A single turn carries every row of the set below to another of its rows. Some are shown first; where does it send the rows asked next?
K_993: [ 11  17   9   7  -2 -10  -1 -14  21  -6  11  12  -2  -9   7   1   6  -8
  29  20  -1  20   8   0]
K_359: [ 19   6  10   4 -15  -1  -7 -20   2  -4  15   8 -11  11  19  -3   7  -3
  10   4   1  -3  14 -10]
K_886: [ 24  16  -2  -4  11 -23 -11   4   6  -5   9  15  -7   4   6   2  23  -6
  14   7  -7   2   9 -15]
K_906: [  4   9   2   5   3 -10 -16 -26  23  -9  -4   7  -1 -18  -4   3  19  -2
  21  15   7  24  -3  -3]
K_684: [ 24   8  -5   3  12 -16  -7   3   4  -8  -4   7  -4   3 -15   5  31 -13
   8  -4   0   1   1  -6]
K_724: [ 23   2  11  -4   2   0  -1   3  -2  -9   3 -14 -14  -3 -13  -4   4 -13
  12  -9   7   7   4 -18]
K_503: [  6   7   8 -17   4  -6  -3  -7  14  -4   7  -9  -2 -14 -23  -2  17 -15
  17   0   9   2  12 -10]
K_739: [ -5   6  15   1 -10 -17  -4 -16  25  -3  -8   0  -6 -17  -8  -2  10  -4
  18   8 -14  20   4  -4]
K_606: [ 14   5   7  -5   2 -28 -12   5   9  -6 -12   2 -17  -6  -3  -1  16   0
   0  -5 -15  11   0 -18]
K_53: [ 19   3  17  -4   5   2   3  -5  -2 -12  12 -13 -13  -7  -9  -3   3  -6
  17  -4   5   6   9 -21]
K_639: [  1   9  -4   1  -5   0 -11 -19  15 -13   4  13 -12 -15  -1   7  13  -4
  17   7  -4  32  -4   8]
K_147: [  5   4   8  10  -2   0 -12 -23  24   0   1   7  -9 -22   0  -1  19  -5
  19  14   0  28   7   5]
K_840: [  7   9  11 -23   5  -8   2  -9   9  -5  13  -4  -2 -14 -13  -2  16 -13
  10   5  10  -1  13 -18]
K_246: [  6   1   4   3 -15   1 -12 -28  -3  -5   7  17 -27   8   0   6  13  -6
  -2   1  -1   6   0   1]
K_302: [  6   0  12   7 -24 -10 -11 -22   9  -6  -6   1 -20  -4   4  -6   5  -1
  -8   1  -6   2  14 -18]
K_866: [ 14  -3  14   9 -15  -2 -12 -31   2  -1  -3   9 -16   5  10  -2   9  -8
  -3   8  11   5  -5  -9]
K_623: [ 12   6   4  -2 -12   1   2  -8   8  -6   2  -2  -9 -15 -12  -7   2 -27
   4  10  17   8  13 -20]
K_300: [ 17  -4  10   7 -12   3 -14 -25   2   3   0  14 -22   1  11  -5  17  -3
  -6  -5   7   6   7 -10]
K_193: [ -7  13   6  -1   0  -7   0 -10  18 -15  -4   5  -3  -9  -5   3  19  -2
  22  14 -13  28   5  -1]
K_593: [ 15   7  -9  -2   5 -15 -22   0   0 -10   6   9 -23  -3  -4  10  26  -9
  -2   9 -13  13  -2   0]
K_744: [ 22   3   3   2  16 -19 -17   2   6   5  -3  10 -17  -5  -4   3  34  -8
   6   3  -9  12  -1  -8]
K_303: [ 15   8   4  -8   5 -16 -10   9  -2 -14  -5   3 -18   8   5   2  23  -3
  -6   6 -14  10   4 -12]
K_209: [ 23  -1   0   2  10 -19 -24  -4   0  -5  -3  -2 -10   2  -1   5  32  -5
   6   6  -8   6  -7 -12]
K_13: [ -1   7  13   5 -19   2  -3 -25   4 -13   0   9 -20   7   5  -2   8  -1
  -5  11   1   7  16  -8]
K_776: [ 14   6   7  -2  -6   0   8  -4   4  -7   7  -1  -8 -16  -8  -5   3 -26
  10  14   8  11  10 -28]
K_178: [ 11  12   4  12  -3  -4  -2 -16  25 -12   1   1   0 -16 -10   3  13 -13
  15  15  11  18   6  12]
K_820: [ 22  -1   3   7 -18   7  -4 -19   3 -10   0   3  -7   5   8  -3  12 -10
  -5  -7  13  -1   5  -2]

K_684 -> K_820
K_193 -> K_303
K_593 -> K_246
Now find these:
K_906 -> K_209
K_840 -> K_53
K_623 -> K_503
K_359 -> K_993
K_302 -> K_739
K_300 -> K_147

A single turn carries every row of the set below to another of its rows. Some are shown first; where does it send the rows asked next?
K_618: [ -5 -15  17   5   3  -9 -22   1   1   7  -9   3]
K_297: [ -6   8   6  -8  13 -10 -23  -2  -6  16   8   6]
K_447: [  3  -2 -15  -3  16 -15  -5  -1   2   8   2 -12]
K_311: [ -5 -18  -2   5   7 -17  -3  -4   2 -10   3  -4]
K_139: [ -7 -14  -8   7  19  -9  -7   4  -3  -7   6 -10]
K_286: [  3  18  15  -9   4  -2 -12   5 -10  -1   1  -9]
K_227: [-10 -14  14  -1  -4   3 -22  -8  13   9   7  -3]
K_116: [ -4   2   6 -15  -2   3  -3  -5 -10  15  -6 -21]
K_65: [ -3 -20   0   3  11 -19 -15   1   6   3  10 -22]
K_876: [ -7 -24  -1  -1  15   3 -10   5  -9   7   3   2]
K_333: [ -8 -17  17 -12   2 -15  -9  -1  -6  -4   5 -25]
K_98: [-13 -10   5 -14   8  11  -3  -5   0   8  19  -1]
K_566: [-3 -2 -4 -8 15  6 -4  5  2  5  5 12]
K_894: [ -7   2  18 -20   6  11  -2   7  -4  11   5 -10]
K_543: [-14  -4   9  15   0  -2 -12   2   1  14   5 -24]
K_400: [-11   0  20  -4   5 -12 -14  -5  17   4  16 -12]
K_851: [ -4  -6  -4  -2   5  -8  -3  -4  -3   8   2 -33]
K_385: [  4   6  -5 -16   9  -4  -5  -3  -6  16  -5   0]
K_997: [-12 -10  14  -5  11  -4  -6   6 -11  -2   6 -32]
K_718: [ -1  -7  22 -23   0  -1  -4   7   3  13   5  -9]
K_748: [-15   1  19  -9  14  -5   7   3  -2   4  16 -16]
K_690: [  6  10  -3  -9   9   0 -18   3   5   0  17  -5]
K_654: [ -6  -1  24   2  12 -24 -15   3   6   3   0  -5]
K_352: [ 1 -8  3 -7  4 -3  2  4 13  7  3 11]
K_172: [ -8 -10  22  -3  -5  -3  -4   3   1  13  -1 -27]
K_379: [ -1  -5  -3  -7  13 -16 -13  -8   3   3   7  11]
K_465: [ -8 -14  13   4  21 -13   0  13 -11   3   1 -13]
K_157: [  4  -7  -8   8   3   4 -19   6   4  -1   8 -17]
K_496: [ -4  -4  -3   8  16 -12 -21   6   8  16  15 -11]
K_104: [  1   0  11   7  -2   2 -13   8 -12  -1  -7 -22]
K_712: [-15   8  18   0  -2   1 -14  -6 -13  13  -2  -7]
K_186: [ -6   5  18 -12  -3   0  -2  -5  -1  12  -4   5]

K_116 -> K_385
K_186 -> K_379
Now find these:
K_894 -> K_566
K_98 -> K_876
K_690 -> K_157
K_352 -> K_311
K_618 -> K_654
K_297 -> K_496

